In the rows, zero is written as 128.
A state moves one step at a time under one of 6 hidden systems, and each row is a state written as 18 numbers. Each run below is a few steps of one system.
path 1, C (9 x 18):
[[107 132  64 128  78 139 176 164 173 127  80  93 130 137  58  88 177 113]
 [160 150 103 105 150 100 118  89 128 127 127 130 158  61 137  93 158 233]
 [ 87 113 132 126 129 114  47 185 130 124 122 173 131 122 122 220 120 171]
 [174 159 112 102  51 155 120  96 127  94 128 139 136 147 160 201 122  68]
 [170 141  62 153 146 178 166 140 107 145  48 126 139 108 111 105 148  94]
 [129 107 112  83 122  82 164 147 175 115  90 144 144  65  84  83 172 174]
 [119 178 144 111 156 109  79 137 165 107 142 189 151 101 176 165 132 189]
 [121 146 103 102  91 153  70 167 122 138 141 164 151 184 157 184 142  77]
 [207 133  85  88  89 138 168 116  96 147  55 128 133 158 151 108 134  97]]
path 2, M, 9 rows:
[[128 136 144  98 118  96 183  87 115 174 192 128 168 152 114  57 143 122]
 [ 97  93 129 159 200 143 111 120  69 164 125  93 102 178 143  92  97 138]
 [109  80 172 139  93 102 137 102 127  92 139  70  69 131 103 149  88 144]
 [139 140 180 198 145 129 171 142 141 141 152 115 135  67  79 105 142 122]
 [ 74  84 101 128 157 121 157 129 110 169 158 149 160 123  49  99 140  96]
 [121  81 121 113 188 125 143  43  82 114 144 125 115 109 140 103  97 114]
 [103  89 175 156 158 150 136 116 144  76 128 104  69 120 132 139  92  58]
 [150  96 198 122  98 114 152 143 140 135 176 128 139  94 103 112 143  43]
 [130  89 167 103 181  98 160 147  96 186 140 187 152 137 121  83 121  90]]
path 3, T:
[[142 139 107 111  85 117 115 172 146 143  99 116 136 144 119 116 164 163]
 [ 97 131 113 147 140 118  99 172 140 134 106 132 126 124 107 143 139 193]
 [ 79 133 108 146 118 119 108 134 115 146 149 117 130 170 103 154 120 171]
 [138 143 100 163 124 142 119 115  84 153 114 104 128 157 121 156 110 160]
 [135 107  90 150 107 140 137 112 102 117  86  97 109 117  89 166 113 137]
 [136 129 100 145 109 131 135  86 121  95 131 122 141  71  94 178 132 149]
 [122 143  91 129 133 149 118  89 117 108 145 163 157  96 119 186 125 102]
 [156 141  98  86 100 144 108 103 121 106 115 160 148 131 161 177 132  96]
 [166 156 121  98  88 135 108 153 169  93  84 151 126 116 165 168 142 116]]
path 4, R (9 x 18):
[[134 127  86 108 125 123  93 152 133 134 100 133 149  95 112 128 168 185]
 [155 150 121 146 137 130  96 150 118 130  98 164 144  89 130 186 129 166]
 [152 151 113 132  78 115 151 136 120 129  96 158 139 135 108 198 115 140]
 [159 150  75 100  87 125 163 126 138 120  70 134 135 140 124 130 143 144]
 [147 118  98  87 126 102 117 151 147 116  69 144 130  96 126 117 152 184]
 [161 153 140 133 114 103  96 160 136 132 104 148 143  90 134 165 139 200]
 [155 178 120 148  94 121 136 165 124 150  88 161 143 156 130 185 122 156]
 [153 137  73 114  95 124 154 140 110 143  53 130 126 164 120 146 123 160]
 [151 121  84 118 116 120 127 136 141 102  47 111 108  97 122 129 140 201]]
path 5, P:
[[113 137 136 104  94 124  67 108 164  96 187  71 122 110 150 102 166 171]
 [143 151 188 192 149 141  89 195 114 171 141 132 137 125 135 148 132 135]
 [ 77  96 111 116 108 107 163 151 114 162 128 164 141 189  71 157 110  94]
 [163 152  81 114 118 119 185  64 106 123  78 120 119 153 144 116 105 176]
 [116 124  88 147 143 161  92 123 159  81 104  69 103  75 120 107 161 160]
 [140 124 170 149 122 128  69 143 115 147 199 126 165  71 113 149 160 133]
 [135 107 149 137 135 124 138 157  94 149 106 191 137 139 114 197  91  81]
 [141 133  87  79  83 123 190  85 139 100  86 140 119 159 129 132 115  91]
 [167 161 102 113 140 147 127 114 161 104  95 102 127  90 168  64 171 149]]
path 6, M:
[[ 77 140  98  89 131 139 146  88 163  80 139 167 126 163 142 149 111  71]
 [195 146 144 121 103 173  99 115 110 124 139 108 124 139 193 120 140  60]
 [157  83 168  92 105 105  89 207 121 149  84 152 111 147 147 150 128 110]
 [147 154 169  77 107  62 172 138 165 131 109 171 133 148 155 105 125 183]
 [ 95 195 114 155 145 140 144 144 154 157 137 108 131 213 152  71 139 159]
 [123 121 106 141  85 136  72 129  86 161 159  54 123 178 123 127 140 177]
 [148 119 135 180 127 109 103 138 100 131  98 104 111  89 104 183 108 230]
 [ 89 158  93 178 125 122 192 120 176  98 101 134 136  84  53 159 132 171]
 [110 151  43 150 144 176 139  83 127 124 152 111 180  71  85 100 179 105]]
path 7, U (9 x 18):
[[173 102 155  88  76  73 154 124 107 159 137 123 143 118 102 107 141 157]
 [116 160 129 160 148 127 170 150 174  96  73 171 118 104 115 163 114 141]
 [ 81 158 130 129 145 140 114 103 151 127 195 113 141 160 148  89 144 129]
 [155 123  92 130 149 149  89 140  72 173 102 129 145 149 148 134 133 139]
 [108  67 141 109  91  99 125 139 127 103 101 106  85 135  93 155 107 142]
 [159 189 149 150  87 116 186 108 162 114 132 136 140 117 125 141 126 137]
 [ 85 158  85 146 161 169 121 139 152 123 139 143 154 129 117 117 156  93]
 [127  92 107  96 144 117  71 108  90 146 150 119 144 115 135 119 142 168]
 [167 112 153 120  94 113 107 141 122  99  82 126  89 129 157 185  98 147]]
path 8, P, 9 rows:
[[154 152 111 138 151 120 170 170 102 202 100 165 178 136 100  89 153 133]
 [ 77  98  73  77 152  92 121 110 128 110  93 167 125 135 110 148 114 186]
 [146 186 126 149  89 140 101  84 148  75 141  95 115 117 161 180 117 177]
 [132 149 118 187 117 188  89 182 125 154 140  90 146 121 109 133 174  80]
 [143  80 113  83 113  95 128 160  79 195 124 171 173 131  93 127 146 127]
 [139 130 104  93 118  89 162 106 145  87  49 173 109 113 136 178  92 185]
 [119 202  92 150 100 169 127  98 193  66 141 104 136 106 138 143 160 122]
 [147 147 116 142 147 169  50 168 101 180 170 122 176 116 149 106 184 103]
 [126  71 145  69 109  82  89 193 100 159  98 179 126 156 124 172 114 147]]
path 9, U (9 x 18):
[[115 178 155 137  92 100 138 157 165 150 159 136 153 148 116 122 148 169]
 [ 79 165  85 143 151 138 121 146 122 158 121 174 154 176 118 161 122 147]
 [ 91 115  78 101 114 117 112  92 107 122 119 100 112 179 123 136 113 177]
 [167 157  96 138  61 138 128 138 136 112  80  86 113 139 125 156 139 165]
 [108 151 105 131  66 133 121 159 172 113 140 124 149 116  83 161 165 120]
 [114 158  83 101 121 118 109 105 130 127 155 179 184 101 118 166 152 157]
 [124 128  85  76 126 128  80 103 135  84 102 148 116 136 173 169 118 157]
 [167 133 129  62  59 117 103 140 153 107 108 111 114 160 173 122 146 132]
 [141 140 126  84  87  99 140 197 165 145  96 168 153 136 114 120 167 128]]
path 10, C (9 x 18):
[[154 133 101 142 172 166 107 135 107 129  82 137 125 117 162 139 127 108]
 [144 107 137  92  91 110 147 169 158 123 103 133 127 112 104 106 161 102]
 [156 177 140 129 153 116 152 119 141 137 120 166 157 110 156 115 135 161]
 [ 79 134 104 111 131 124 114 165 142 143 126 160 144 171 122 138 137 130]
 [159 141 109  85  97 122 118 104 119 125 110 115 123 169 170 126 130 142]
 [152 146 113 154 114 137 124 166 122 147  74 110 118 146 127 133 134 162]
 [135 152 111 133  78 109 148 126 142 128 128 121 145 119  92 143 145 173]
 [113 148  82 141 142 134 111 103 114 121 124 142 150 112 114 169 128 172]
 [118  98  92 104 108 139  90 128 128  95 108 120 113 109 118 174 134 123]]
path 11, T:
[[ 96 119 116 136  75 148  82 183 145 125 130 100 117 161 102 165 149  93]
 [170 153 133 140  95 100 124 161 106 172 116 149 164 112 108 161 145 187]
 [ 77 128  77 137 148 115 157 134 136 124  70 158 118 154  95 163 102 168]
 [111 150  76 127  96 139 102  85 127 109 146  82 130 147 130 141 137 181]
 [138 131 101 177 128 178  71 145  96 135 118 106 134 109 122 179 136 120]
 [148 101 116 108  72 108 131 135 106 132 110 150 138 118  88 196 118 121]
 [144 170 101 130 119 115 155  93 142  96  91 169 138 101 131 186 111 178]
 [ 95 172  57 127 118 165 121 107 159  89 121 134 143 138 128 155 148 117]
 [160 136  89 100  97 154  55 150 117 137 126 125 157 115 149 154 171 126]]
path 12, R (9 x 18):
[[125 149 121 150 101 128 144 148 157 102  85 125 110 123 108 164 122 154]
 [121 151  82 129 101 128 132 145 131 148 113 124 156 135  94 127 161 156]
 [136 137  79 124 163 139 116 124 113 133  86 153 142 108 133 147 133 161]
 [142 117 124 120  97 110 107 126 125 101 105 140 120  97 120 194 117 162]
 [156 170 112 134  77 131 146 143 156 121 105 135 146 119 115 155 153 127]
 [140 136  87  95 128 112 153 149 130 150  86 170 157 129 114 115 146 140]
 [170 121 121  97 129 100 117 115 112 122  88 145 128  99 150 141 121 187]
 [152 162 151 129  83 111 118 156 161 105  98 135 115 126 144 173 126 173]
 [143 159 104 134  87 125 137 183 132 166  93 137 147 162 111 131 155 145]]

Which system made each of these runs?
path 13:
[[147 122 156 158 127 103 158 147 141 128  99 123 119  82  96 126 133 169]
 [110 188 116 156 120 113 157 123 140 146 140 144 153 153 113 138 128 183]]
  R
path 14, 2 rows:
[[205 132 176 148 105 112 170 119 148 111 111  98 118  42 117 102 148 144]
 [ 88 191 150 138 137  89 185 151 180 146 149 180 156 159 111 113 133 171]]
  R
path 15, 2 rows:
[[126  94 113  57 128 120  42 139 109 130 147 147 143 137 171 139 147 135]
 [167 149 172 116  67 104 109 179 153 108  90 134  99 155 161 184 113 154]]
  P
path 16:
[[118 160 100 115  96 133 136 140 134 143 131 161 155 175 129 156 131 100]
 [181 138 102 101 113 133 120 119  99 143  87 119 128 151 169 116 132 141]]
  M
path 17, 2 rows:
[[189 168 107 108  84 136 138 100 124 117 110 145 149 130 162 157 132 121]
 [132 140  75 139 138 142 147 164 130 143  60 146 140 127 100 130 146 135]]
  C
path 18, 2 rows:
[[140 112 164 117 145 115 153 167 143 151 113 116 115 136 135  53 147 110]
 [109 122 167 162 176 110 144 172 123 171 125 145 128 127 106  96 124 150]]
  U
path 19 (2 x 18):
[[ 85 134 133 107 124 112  91 167 168 148 196 136 170 105  99  87 189 148]
 [142 149 138 148 195 150  88 133  75 175 152 183 170 129 173 142 122 109]]
  R
path 20, 2 rows:
[[165 185 151 140  81 155  89 183 181  89  88 134 110 135 182 188 132 107]
 [132 175 115 127  61 115 149 214 182 156 109 152 171 141  80 131 186 130]]
  T
path 21, 2 rows:
[[103  59 198 109  77 109 114 177 153 111 158 106  95 129  87 145 129  66]
 [175 164 172 142 135 100 238 110 120 166 121 170 151 139 121  95 105  99]]
  P
path 22 (2 x 18):
[[176 136 135 146  99 135  73 138  85 165 154 127 165 102 126 174 145 151]
 [147 159 120 153 128 146 179 130 129 117  70 164 115 147 131 178  90  96]]
  R
path 23, 2 rows:
[[119  78 158 118 149  96  75 133  95 165 197 123 159  71  97 108 153 173]
 [152 132 175 153 153 120 123 113 104 105  98 168  98 119 165 214  57 136]]
  U
path 24:
[[157 128 169 101  88 145  93 115 109 131 191 128 137 151 166 153 128  48]
 [188 108 178 113 124 102 134 174  91 169  86 165 122 153 154 147 100 103]]
  M
path 25:
[[116  49 188 117 121 121 114 163 139  99 108 100  61 132 123 126 105  77]
 [153 140 192 132 108  94 218 106 148 136 155 131 131 128 111  83 121  96]]
  P
path 26 (2 x 18):
[[121 119 135  94  82 126  87 123 145 102 161 122 132 133 138 155 142 113]
 [170 161 153 139 135 129 115 144 115 150 122 160 149 121 158 157 125 132]]
  M
path 27:
[[156 183 117 182  88 136 223 119 139 153 126 117 164 115  65 112 151 115]
 [ 56 135  70 182 191 165 117 116 141 117 145 131 156  68  70 137 153 140]]
  U
path 28, 2 rows:
[[116 160 113  92 119  96  95 156 154 151 144 157 172 125 132 111 172 196]
 [134 143 105  94 108 111  74 134  98 146 123 169 150 173 160 192 114 169]]
  C
path 29, 2 rows:
[[ 51  82 142  71 126  90 148 134 170  88 120 151  84 178 121 131  95 105]
 [173 123 141 112 101 144  78 123 114 147 178  67 144 103 148  71 182 126]]
  R
path 30, 2 rows:
[[105 113 130 120  95 142  90 153 133 126 162 134 139 140 116 163 142  74]
 [182 148 144 109 104 103 130 147 114 157 110 165 153 130 150 152 127 149]]
  T
path 31, 2 rows:
[[118  92 116  74 127  80 171  68 120 115 137 149 132 110 105 109 116 145]
 [124 151 128 141 176 158 111  72 133  85 140 126 112 112 180 132 108 124]]
  T
path 32:
[[167 146 135 110 113 117 110 106 106 126 114 125 120 148 178 143 114 167]
 [138 123 141 125  95 127 117 176 156 112  83 111  93 151 140 141 126 129]]
  R
